Small tables with named rows and columns. After each table, cells are looked up by row and column.

zet =
,nidar,zisafo,tes
kosavob,541,209,524
kizum,453,504,631
kiruv,852,670,535
simitov,737,614,552
pur,331,451,813
ril,305,371,760
botur,509,394,303

What is the zisafo of kosavob in zet?
209
What is the tes of kosavob in zet?
524
What is the nidar of kiruv in zet?
852
What is the zisafo of kiruv in zet?
670
What is the nidar of botur in zet?
509
What is the tes of ril in zet?
760
What is the zisafo of simitov in zet?
614
What is the nidar of simitov in zet?
737
What is the zisafo of pur in zet?
451

nebeku
cols = gibunal, tamiki, des, samus
tugeka: [100, 112, 135, 153]
zir: [101, 160, 112, 112]
rufes: [114, 170, 161, 192]
gamal: [179, 123, 103, 128]
tig: [28, 149, 129, 102]
diruka: [126, 142, 154, 159]
forof: [106, 130, 137, 108]
keb: [137, 140, 161, 79]

tugeka, tamiki -> 112
tig, samus -> 102
tugeka, gibunal -> 100
keb, tamiki -> 140
keb, des -> 161
gamal, samus -> 128
tugeka, des -> 135
keb, gibunal -> 137
rufes, des -> 161
rufes, samus -> 192
tig, des -> 129
diruka, des -> 154
forof, des -> 137
zir, gibunal -> 101
forof, gibunal -> 106
gamal, des -> 103
forof, samus -> 108
zir, tamiki -> 160

zuve =
	mepalu	vul	rer	faneme	tobivi	zozukof	tes	tobavum	rumod	dazosub
bir	263	652	441	592	406	764	331	498	693	279
tosafe	328	639	664	640	559	351	297	463	470	239
sati	450	612	486	564	463	430	486	434	404	366
vako	522	535	455	486	475	608	557	510	484	535
gom	350	575	637	618	450	28	378	376	395	129
nos	460	577	472	619	162	254	623	446	639	127
rovase	222	504	696	556	691	526	121	520	609	385
gakitat	432	498	594	545	532	277	397	458	469	363

mepalu of gakitat: 432
faneme of sati: 564
zozukof of tosafe: 351
mepalu of vako: 522
vul of gakitat: 498
vul of nos: 577
tobavum of sati: 434
tes of sati: 486
tes of gakitat: 397
tes of nos: 623
zozukof of bir: 764
tobavum of nos: 446
tobavum of rovase: 520
rer of vako: 455
rumod of nos: 639
zozukof of rovase: 526
rer of bir: 441
tobivi of nos: 162
vul of bir: 652
dazosub of gakitat: 363
Which row has the largest mepalu? vako

Table defarug
,nugi,fovami,sezunu,kotener,vogi
gira,0.441,-3.611,-0.475,1.089,4.724
dutobib,-3.102,-7.643,0.972,-4.802,2.372
lobemik,-3.649,-3.277,4.293,-3.415,-4.574
savilu,-3.590,-5.207,1.755,5.834,-2.837
gutugi,0.300,0.080,0.932,-2.204,2.727

kotener of lobemik is -3.415
vogi of gutugi is 2.727
sezunu of gutugi is 0.932
sezunu of savilu is 1.755
sezunu of gira is -0.475
nugi of savilu is -3.590
vogi of dutobib is 2.372
kotener of savilu is 5.834
vogi of lobemik is -4.574
vogi of gira is 4.724
fovami of gutugi is 0.080
fovami of lobemik is -3.277

pesek:
fields: zedegi, lobalu, goremem, noveram, nelid, tof, bagun
zakezab: [9, 5, 0, -10, 1, -6, -10]
kikipan: [-28, 15, -29, -86, -16, -6, 22]
kub: [54, 51, -40, -33, 17, -6, 25]
mobomav: [-2, 31, -46, 68, -3, -5, -21]
kagok: [-3, 12, -13, -14, 0, -6, 8]

kikipan, zedegi => -28
mobomav, zedegi => -2
kub, goremem => -40
kikipan, bagun => 22
kikipan, nelid => -16
mobomav, lobalu => 31
zakezab, nelid => 1
kub, tof => -6
mobomav, noveram => 68
kub, lobalu => 51
kagok, goremem => -13
zakezab, lobalu => 5
kagok, tof => -6
mobomav, goremem => -46
kikipan, lobalu => 15
mobomav, tof => -5
kagok, zedegi => -3
Which row has the largest noveram? mobomav

supab
|  | zesoni | zif | zimi | muta | zupa | gug | fepufif | duf | dopod |
|---|---|---|---|---|---|---|---|---|---|
| nimasel | 543 | 579 | 503 | 539 | 572 | 781 | 605 | 565 | 498 |
| zudi | 544 | 165 | 361 | 162 | 657 | 722 | 574 | 665 | 680 |
| vub | 426 | 380 | 295 | 309 | 675 | 730 | 642 | 553 | 372 |

What is the dopod of zudi in supab?
680
What is the zimi of vub in supab?
295
What is the zupa of vub in supab?
675
What is the duf of vub in supab?
553
What is the zupa of zudi in supab?
657
What is the gug of zudi in supab?
722
What is the gug of vub in supab?
730

